In the data rows, the value 128 means zero.
Here are some points, one per row:
[142 138 112 114  82 149  75  23  86 157 150 119 156 129 123 134 134 171 149 124 174  89 156 149 119 153 123  78  86 142  72 108 133]
[182  85 133 205 110 164 178 138 102 115  86  93 140 115 124 112 155 127 168  78 178 105 125 152 113 133 133 152 144 182 158 185 125]
[149 136 147 151 105 138 105 140  97 134 117 130 111 144  56 108 170 137 166 152 158  99  64  72 134  80 123  91 154 105 146 111 112]
[119 124 137 113 108 103  99  43 124 188 153 116 167 115 143 103 100 123 163 154 125 103 145  94 129  80 121 149  97  84 100 186 141]
[100 125 153 122 136 104  88 109 140 113 130 105  91 124 133 115 152  73  86 118 120 147  86 131  92 127 124 166 160 133  87 134 162]
[ 79 176  83 183 123 148  86 104 144  92 159 117 185 140 139 151 150 166 100 100 165 201 137 108 115 125 170 145 121 124 176 130 114]
[150 191 101 130 169 118 157  90 107 134 106 116 144 169 150 139 118 127 119  98 201 104 103 108 130 142 170 156 150  82 116  89 180]
[117 119 103 104 100 118 161 125 127 120  58  82  70 104 121 106 126 172 168  91  83 122 186 139 140 167 174 113 167  95  93 140 111]
[138 102 156  92 119 155 111 122 141 132 153 115 143 160 173 161  59 114  62  88 166  90 160 100  90 141 121 161 119 154 124 135 128]
[ 89  98  96 129 132 165 165 171  79  79  86 141 148 112 175 144 129  99 126 142 113 106 135 151 107 104 116  63 136  73  86 158 104]
[158 122 133 105  85  68 138 136 118 158 115 213 116 198 149 168 183 114 140 104  48 117 161 166 120  64 138 128  76 124 136 130 128]
[116 144  97 132 138 145 163 123  86 119 124 151 137 103 146 128  85 138 144 104 147 162 117 157 182 180 144 160 145 163 108 168 174]
[147 161 156  67 171 156 102 172 110 116 149 127 144 148 139 143 107 147 121 125 100 153 112 161 139 120 162 202 147 128 132 148 127]
[144  97 108 111  99 160 110 104  89 162  92  86 102 136 101 101 169  54 145 139  96  95  50 133 108 143  73 138 146 155 142 133 114]
[106 167 105 120 128 107 153 125  68 124 125  66  75 171 124  72 140 125 148 117 157 128 177 131 113 134  62 119 101 122 121 146  98]
[177 120 144 106 221 119  94 132 142 133  88  70 123  74 167  95 192 123 157 105 124 166 105 185  97 187 141 182 119  82 133 154 126]
[ 91 122 148 147 184 191 103 127 135 154 109 102 140 144 166 109 140  70 142  89 124 170 124  74 142  63 114  70 139 126  77 135 184]
[124 133  49  91 129 149 215 101 193 125 156 126 124 133 119 112 136 175 142 114 145  96 118 125 171 128  91 141 163 127  91 161 227]
[130 164 114 159 143 153 167 174 161  98  99 128  44 206  94 146 118 137 126 133 156 124 147 121 172 112 180 136 128  92 136  85 172]
[ 79 232 166 133  84 144 156 144 170 138  53 127  93  84 146 179 147 127 113 153 118 122 109 128  46 107 124 146  86 181 137 179 111]
[118 100 126 149  99 139  85 128  85 185 142 109 151  88 165 108 144 178  78 133 112 159 129  75 118 162 101 136 179 143 151 148 179]
[ 81 102 115 100 113  85 115 119 190  87 180 106 146 106 149 114 132 134  89 145 161 112 190 134  48 161 151  65 136 141 160 129 110]
[121 105 116 143 136  84 113 206 119 104 182 127 117  90  98  84  93  92  93  36  94  64 139 120 167 122 110 179  89 139 147 132 159]
[149 124 121  70  99  98 117 105 192 149 118 161  75 125 120 152 180 122  88 110 107  69 101  71 129 171 218 106 158 100  92 182  93]
[121 125 185 132 104 205 175  91 133  98 148 154  65 104 148 133 165  88 176 137  94 157 118 129  84 143 146 129  98 164 179 135 125]
[112 149  96 176 152 224  95 157 143 169  92 186 142 153 101  86  92 113 185 121 106  87 113 143  69 181 143 110  97 128 163 114 180]
[145 129 170  68  95 153 110 116  84 124 137  94  81 129 156 155  67 168 133 115 130 166  85 123 126 161 130 101 124 104 165  84 138]
[140 102  96 154 119 138 125 146 100 134 136 197  82 100  99 198 177 131 177 111 116 135 174  90 102 171 122  94 140 142 128 172 124]
[201 131 124 150 146  98 139 119 137 158 134 155 134 129 149 119 105 146 135 200 131  70 160 105 112 138 165 149 117 106 134 179 140]
[154 124 167 130 152 126 108 111 138 127 158 133 110 139 161 124 105  90 127 122 105 197 163 120  91 134 135 119 118  86 180 152 139]
[113 131 139 107 144 137 134  71  82  89 112 136 118 113  99 144 144 132  95  62 191 131 106 145 190 142 124 126 110  90  96 161 107]
[ 69 129  75 122 112 142 196 130  81 188 161 117 165 164 153 105 144  99 139 193 132  79  98 204  41 148 142 140 182  63 200  91  98]
[ 73 169  98  95 139  32 133  98 124 132 108 128 186 150 111 126 165  80 181 133  98 146 113  88 165 137 159 147  93 118 158 139 162]
[ 80 148 206  74  80 155 102 169 117 131 128 114 162 108 136  92 128 152 149 123  96 112 127 108 161 143 150  96  97  64 147  82 166]
[127 112 155 131 105 102  94 175 129 123  94 133 133 143 152 164 187 153  99 112 174 108 150 119 167 108 113 165 159 103 118  80 120]
[105  99  97  98  73 176 144 209 161 141 157  90  96 134 164  88 132 128 146 159 134 102 175 162 241 164 148 140 189 174 141 119 145]
[163 146 108 114 120  99 148 178 130 141 120 120 141  91 181 140 147 185 118 174 124 107  53 150 111 117  87 138  85 145 134 169 115]
[115 134 103  88 162 130  92 135  75  87 125 108 121  87 131 147 119 131 130 154 120 142 165  75  91 137  86  68 103 148 114 127 123]
[122  99  89 108  92 119 111 155 148  98 127  98 104  97  97 110 153 158 129 143  81 150 114  87  70  46 130 186 102 108  90 142 133]
[109 115 136  84  98 109 163 149  67 162 144 180 142 152 101 101 129 154 151 115 143 180 149  71  79 117 113 101 150 136 116 169  78]
[144 143 137 121 146 164 107 137 109 114 166 145 158 155 154 136 125 149 186 167 170 167 134 144 134  71 147 169 116 140 116 157 120]
[134 141 132 172  86  96  88 170 181 104 119 143 124 114 139 117 116  96 165 142 161  99 135 171 148  72 125  87 157 143  87  91 158]
[ 97 197 172 101 112 112 132  98 143 174 117 174 150  84 156 119 106 127  83 104  92 143 127 184 165  93 103  95 170 142 142 142  81]
[153 138 140  91  91 173 153  99 150 105 116 134 132 173  80 167 116 119 130 122  99 112 105  91 134 168 150 160 173 169 170  85 121]
[126 150 142 105 182 113  85 161 134 129 137 154 136 159 120 107 204 165 179 136 135 137  58 116 142 100 130  76 195 169 127 145  92]
[168 172 191 109 122 129 118 100 101 146 179 139 111  97  64 103 130 148 107 139 123 114 134 157 131 129 122 145 126 120 136 113 112]
[ 51 101 204 179 174 119 128 139 157 147  66 137 121 156  64 148 112 215  93 169  75  95 163 153 149 156 130 143 134 110 103 206 167]
[105  85 148 190  43 101 112 118 137 118  86 111 122 141 177 117 152  70 114 151 100 136  98 115 103 130 141 161 190 150 128 105 145]
[127 127 107 122 148 114 131  98 153 192  64 177  74  65 177 125 101 145 166  84 147 149 143  91 148  79 155 145  82 149 121  71  77]
[155 150 125  84  79  89  95 130 106  93 150 120  89 121 174 153 123 143 147 123 115  82 135 162 151 108 131 137 118 145 125  84 155]
[115 106 162 130 123  85 150 181 135 107 175  78 110 139 127 126 110 129 171 127 166 162 150 119 147 120 171 176 128 122 122 145 107]
[134 132 165 148 148 115 106 113 123 155 144 102 153  59 121 155 119 115 141 150 126 140 114  57 135 102  93 147 161 112 171 122 143]
[118  85 166 201 182  84 170 122 184 120  91  77 146 204 152 166 108 167 128 103 102 139 149  77 163 177   9 132  95  76 119 124  69]
[148 100 110 106 123 130 154 145 153 137  94  85 138 206 155  99 122 171  73 117 135 118  94 171 120  77 143 104 108 143 102 133 127]
[157 133 162 161 124 160 144 131 159 151 184 123 146 104 164  20 181 125 105 137 151 161  95  99 172 141 139 100  52 102 129 112  64]
[160 183 124 166 119  62 111  99 127 130 147 119  49 128 158 173 114 108 123 123 155 109  97 174 126 112 117  82 138 131 139 162 179]
[130 129 132 142 139 124 103 155 123 169 187 109 116 127 118 108 105 133 102  90 119 135 162 128  83 119 181  87 106 136 124 114 140]
[192 161  96 143 129 112 117 123 191  92 147  98 162  93  90 120 136 143 136 122 136 178 122 135 128 128 138 105 149 135 110 120 138]
[150 194  90  91 173 154 121  93 130  97  69  72 172 168  85 123 125  96 120  91 107 114 169 134 122 151 101 157 166 141 144 106  90]
[122  59 148 148 173 129 141  95 144 119 130 146 157  87 129 114 146 118 145 108 178  93 130 150 134  97 116 148 141 133 181  92 164]
[ 99 115 166 131 193 148 236  90 111 125 160 109 128  68 136 122 115 149 111 140  90 133 156 132 148  76 157 113 129 167 149  79 148]
[ 91  94  95 135  95 122 151  91 136 116 124 176 148 143 139  86 126 138 103 138 137 202 144 172 119 129 129 178 129 101 143 114 118]
[156 158 184 144 148  86 147 127 115 162 139 103 123 137 131  80 133  68 123 166 134 138 165  92 145 122 127  88 166 163 129 126 157]
[ 81 132  93 148  94 113 127 132 170 144 111  97 127  77 102 157  78 136 118 115 159  82 102 108 141 107 151 168  92 125 133 118  92]
[155 145 101 128  91 114 128 123 150 156 130 151 182 108  60 156 125  93 121 109 166 142 123 143 132 148  78  92 132  69 169 120 113]
[111 143  33 148 194 183 120 140 110 240 135 101 101 161 114 182 159 149 145 176  95 147 129 143 145 128 100 123 135 172 162  71  91]
[149 119 136 156 104 134 127 120 101  93 108  92 139 166  97 183 153 127 148  84  91 120 134 125 134  82 100 148 139 144 146 158 176]
[ 70 115 121 101 154 123 121 148  90 117 143 158 146 130 122 182 172 108  60 132 160  98  84 131 151 139 167  98  48 168 187 160 102]
[155 157 106 138 137 123 159 114 102 130 119 101 128 141 113 105 115  77  76 191 153 136 142  96 142 128 154 137  77 110 136 133 134]
[102 153 149  98 129 139  72 135 156 147 114 169  79 121 127  45  98 113  79 119 172 110 121 100 132 155 102 140  83 172 123 120 133]
[102 133  79  92 111  90 150 142 175  84 131 129 114  94 117 105  85 117 167 154 162 161 151 129 170 169  84 132 114 156 134 112 175]
[170  53 154  67 130 137 137  67 156 158  87 132 141 132 121 127 124 128  81 144 147 153 167 130 119 133 147 104 113 168 160 113 160]
[155 133 130 137 164 119 173 170  55 139 131 135 148  79 158 151  92 130 117 116 122  93 147  83 119 158 126  98 111 163  88  98  82]
[149 110 157 154 118 112  78 130  98 143 115  84 178  99 129 178 147 149 151 136 149 148 128 128 126 122 150  79 100 106 119  81 191]
[131 125 121 111 188 156  96 110 111  70 106 170 158 130 124 128 128 111 128 180 173 114 195  96 121  94 161 167 157 173  78  95 121]
[ 94 113 133 147 145 112 105 159 108 153 165 143 125 102  68 150  70 110  95 157 106 138 122 181 124 130 136 167 154 106  30 114  82]
[113  88 105 106 102  90 112 162 128 130 113 146 106 111  73 129 119 154 107 157 159 176 129 193 126 115 102 147 115 134 117 123 156]
[178 148 154 105 135 148 137 165 135 115 113 168 147 102 132 147 175  80  84 184 111 135 189 162 157 163 128 110 123  60 103 122 146]
[140  98 108 108 114 218  78 123 172 110 179 117  93 109 143 150  94  78 151 190 120 111 134 148 133  86  83 117 144  79 146 170  50]
[140 111  96 154 175  93 116  88  88  43 126 142  69 179 108  90  61 167 152 143 135 129 124 155 163 103 128  98 149 119 199 173 124]
[152 181 130 168 106 153 117 122 119  78 181 170 127 141 174 132 151 169 106  74 123  90 176 155 116 131 116 168 122 140 116 113  68]
[ 85 100 146 164 150  99 161 129 155 156 186  88 173 180  79 197  91  85 174 115 113 130  41 177  88 152 133 102 139 160  56 121  95]
[146  75 155  79 114 111 138 191 189 125 105 152 204 153 150 114  56 133 180  95 141 129 133 143 140 129  97 128  89 136 129 136 117]
[157 154 126 142 139 155 167 163 155 155 135 115 155 109  51 137 142 128  97  83 124 110 137 156  77 118 103 118 197  87 173 129 128]
[156 113 102 177  53 150 104 113  97 112  94 109 146 138  72 116 128  93  94 125 113 197 148 162 171 145 160 110  97 161 111 156  83]
[ 74  78 223 201 127  94 191 131 160  67 111 176 111 168  93 131  72 162 160 221 122 131  79 134  98 216  67 157 125 141  24  76 114]
[ 88 125 111 169 156 135  81  88 145 101 147 162 139 169 134 144 167 147 187 137  37  67 118 147 151 170 141 136 132 164 138 109  93]
[147  89 117 118 157 153 139 114 119 131 207 175  88 148 160 161 207 129  99 115 101 147 105 105 110 118  83 134  84 133  98  90 163]
[158 135  81 135 128  98 106 160 115 135 115 189 131 135 179 132  72 113 140  69 115 182  91  74 140 141 139 149 166  83 127 122 132]
[170 114  95 145 142 141 154  95 105  68 111 142 177  98 147  92  98 143  50 127  52 119  56  89 125  91 152  71 142 117 115 119 129]
There is one direction along which these points spread out most. Take the direction at right angles to it along which they spread out most. Then take the direction at right angles to both along which they spread out most. Go by this last direction. How far along it is each point below, from 0 to 99? The average is 50, and the first point in the table lies past the average. One standard deviation of the points above along it is 16.
[158 135  81 135 128  98 106 160 115 135 115 189 131 135 179 132  72 113 140  69 115 182  91  74 140 141 139 149 166  83 127 122 132] -> 44
[122  99  89 108  92 119 111 155 148  98 127  98 104  97  97 110 153 158 129 143  81 150 114  87  70  46 130 186 102 108  90 142 133] -> 63
[138 102 156  92 119 155 111 122 141 132 153 115 143 160 173 161  59 114  62  88 166  90 160 100  90 141 121 161 119 154 124 135 128] -> 62
[113 131 139 107 144 137 134  71  82  89 112 136 118 113  99 144 144 132  95  62 191 131 106 145 190 142 124 126 110  90  96 161 107] -> 44
[140 111  96 154 175  93 116  88  88  43 126 142  69 179 108  90  61 167 152 143 135 129 124 155 163 103 128  98 149 119 199 173 124] -> 21
[149 119 136 156 104 134 127 120 101  93 108  92 139 166  97 183 153 127 148  84  91 120 134 125 134  82 100 148 139 144 146 158 176] -> 29
[121 125 185 132 104 205 175  91 133  98 148 154  65 104 148 133 165  88 176 137  94 157 118 129  84 143 146 129  98 164 179 135 125] -> 60
[102 133  79  92 111  90 150 142 175  84 131 129 114  94 117 105  85 117 167 154 162 161 151 129 170 169  84 132 114 156 134 112 175] -> 35
[ 81 102 115 100 113  85 115 119 190  87 180 106 146 106 149 114 132 134  89 145 161 112 190 134  48 161 151  65 136 141 160 129 110] -> 67
[152 181 130 168 106 153 117 122 119  78 181 170 127 141 174 132 151 169 106  74 123  90 176 155 116 131 116 168 122 140 116 113  68] -> 50
[118 100 126 149  99 139  85 128  85 185 142 109 151  88 165 108 144 178  78 133 112 159 129  75 118 162 101 136 179 143 151 148 179] -> 61
[ 85 100 146 164 150  99 161 129 155 156 186  88 173 180  79 197  91  85 174 115 113 130  41 177  88 152 133 102 139 160  56 121  95] -> 64
[119 124 137 113 108 103  99  43 124 188 153 116 167 115 143 103 100 123 163 154 125 103 145  94 129  80 121 149  97  84 100 186 141] -> 70
[127 127 107 122 148 114 131  98 153 192  64 177  74  65 177 125 101 145 166  84 147 149 143  91 148  79 155 145  82 149 121  71  77] -> 61
[111 143  33 148 194 183 120 140 110 240 135 101 101 161 114 182 159 149 145 176  95 147 129 143 145 128 100 123 135 172 162  71  91] -> 27
